A =
 -82   216  -345  -109   245  -219   -37  -108   356   563  -504  -229
 -49  -152   -21   -14   470   181  -189  -259   -52   -12  -578   -62
 -19   -57    47  -463   -35  -289   410   102   336    52  -158    18
 -85    -4  -265  -276   409  -418  -131   -11   190  -265  -288   133
-528   -34  -487  -436  -388  -479  -227  -226  -522   241  -473   149
Rows and columns are counted from 0.
row 0 col 0 => -82
row 3 col 3 => -276
row 3 col 7 => -11
row 4 col 11 => 149
row 0 col 1 => 216
row 0 col 2 => -345
row 3 col 10 => -288
row 3 col 8 => 190
row 0 col 8 => 356
row 3 col 4 => 409
row 1 col 1 => -152
row 2 col 9 => 52
row 4 col 1 => -34
row 2 col 10 => -158
row 0 col 3 => -109
row 1 col 9 => -12
row 0 col 7 => -108
row 2 col 6 => 410
row 1 col 6 => -189
row 0 col 9 => 563
row 1 col 10 => -578

X = [ 153.140   36.521  -79.415  -69.513   26.890 -194.945 -198.468]
X[0] => 153.140
X[3] => -69.513
X[5] => -194.945
X[1] => 36.521

M =
0.077	0.126	0.147	0.162	0.068	-0.019	-0.002	-0.041	0.084	0.054	0.112	0.094	0.028	-0.042	0.199
-0.068	0.129	-0.085	0.070	0.125	0.065	0.067	0.083	0.161	0.189	-0.063	0.029	0.181	0.095	0.000
-0.081	0.269	0.122	0.177	0.080	0.033	0.003	-0.089	0.071	0.150	-0.161	0.110	0.154	0.107	0.088
-0.047	0.071	-0.045	-0.012	0.028	0.111	0.069	0.074	0.067	0.101	-0.141	-0.006	0.118	0.143	-0.091
-0.054	0.193	0.004	0.158	0.049	-0.012	-0.091	-0.074	0.002	0.113	-0.070	-0.144	0.119	-0.027	0.127
M[0][0]: 0.077
M[-1][-10]: -0.012
M[-3][-5]: -0.161
M[-5][-11]: 0.068
M[3][14]: -0.091
M[-5][13]: -0.042
M[0][-1]: 0.199
M[3][-12]: -0.012
M[4]: [-0.054, 0.193, 0.004, 0.158, 0.049, -0.012, -0.091, -0.074, 0.002, 0.113, -0.070, -0.144, 0.119, -0.027, 0.127]
M[-5][-4]: 0.094
M[-1][-8]: -0.074
M[2][4]: 0.080
M[3][-14]: 0.071
M[:, 1]: [0.126, 0.129, 0.269, 0.071, 0.193]
M[-4][3]: 0.070
M[:, -5]: [0.112, -0.063, -0.161, -0.141, -0.070]
M[-3][-6]: 0.150
M[4][0]: -0.054
M[-2][-13]: -0.045
M[3][-5]: -0.141
M[3][0]: -0.047
M[1][-13]: -0.085
M[4][-3]: 0.119
M[1][13]: 0.095
M[-1][14]: 0.127
M[:, -10]: [-0.019, 0.065, 0.033, 0.111, -0.012]
M[-5]: [0.077, 0.126, 0.147, 0.162, 0.068, -0.019, -0.002, -0.041, 0.084, 0.054, 0.112, 0.094, 0.028, -0.042, 0.199]
M[-4]: [-0.068, 0.129, -0.085, 0.070, 0.125, 0.065, 0.067, 0.083, 0.161, 0.189, -0.063, 0.029, 0.181, 0.095, 0.000]
M[3][13]: 0.143
M[3]: [-0.047, 0.071, -0.045, -0.012, 0.028, 0.111, 0.069, 0.074, 0.067, 0.101, -0.141, -0.006, 0.118, 0.143, -0.091]
M[-3][13]: 0.107

grid = ((-10, 10, 2, 3, 12, -8, -9, -17, -20, 3, 2, -21, 16, -5, 2, 47), (-8, 10, 8, 11, -1, 2, 9, -42, -3, 13, -4, 19, 6, -43, 5, -3), (21, 2, -9, -10, -14, -5, 13, 23, -20, 1, -1, -17, -2, 44, -6, -13), (12, 9, 5, -3, 17, -3, 5, 11, 2, -6, 0, 22, -23, 11, 14, -7), (19, -6, -13, -3, 16, -5, 10, -7, 10, 9, 7, 8, 35, -11, -2, 56), (30, 15, 14, -2, 1, 1, -22, -15, -5, 16, -7, -14, -44, -31, -7, -36), (3, -4, -8, 1, 13, -24, -5, 12, 12, -9, 9, -6, 15, 23, 4, -46), (-1, -8, 15, 7, -1, -1, 2, 1, 6, 1, 6, 23, -14, -8, -10, 14), (-15, 2, -16, 0, 14, 1, 40, -14, 7, 6, 17, -1, -4, 9, 3, 4), (35, -9, 14, 5, -8, 1, 65, 23, 2, 3, 4, 11, -32, -12, 0, -29), (-8, -3, -9, -7, 3, 22, -21, 15, -17, 0, 2, 2, 21, -20, 10, -37), (-1, 11, 1, -2, 25, -28, 25, -29, 18, 2, -3, -20, 7, 22, 4, -54), (15, 7, -7, -1, 18, 2, 0, -3, 0, 9, 10, -19, -10, -25, -8, -29), (-12, -4, -15, -3, 6, 27, -6, -24, 16, -2, -7, -16, 16, -20, 4, -32))
Indices start at 0.
row 0 col 0 => -10
row 1 col 0 => -8
row 2 col 11 => -17
row 12 col 12 => -10
row 8 col 2 => -16
row 6 col 14 => 4
row 1 col 13 => -43
row 6 col 0 => 3
row 9 col 7 => 23
row 0 col 1 => 10
row 9 col 6 => 65
row 5 col 6 => -22
row 6 col 3 => 1
row 3 col 2 => 5
row 1 col 3 => 11
row 4 col 9 => 9
row 13 col 2 => -15
row 0 col 4 => 12
row 8 col 5 => 1
row 8 col 8 => 7
row 3 col 14 => 14
row 9 col 1 => -9
row 2 col 7 => 23
row 8 col 9 => 6
row 8 col 13 => 9
row 12 col 9 => 9
row 4 col 2 => -13
row 13 col 8 => 16
row 9 col 0 => 35
row 6 col 5 => -24
row 5 col 7 => -15
row 13 col 6 => -6
row 7 col 6 => 2
row 1 col 7 => -42
row 5 col 12 => -44
row 11 col 0 => -1
row 12 col 0 => 15
row 7 col 14 => -10

a = -61,37,73,29,75,-51,-14,-1,-36,10,61
a[0] -> -61
a[8] -> -36
a[-10] -> 37
a[-1] -> 61
a[-7] -> 75

arr = [-18 -51   8 -15  -9  43   2  13   1 -34  25 -71]
arr[0]	-18
arr[10]	25
arr[2]	8
arr[8]	1
arr[9]	-34
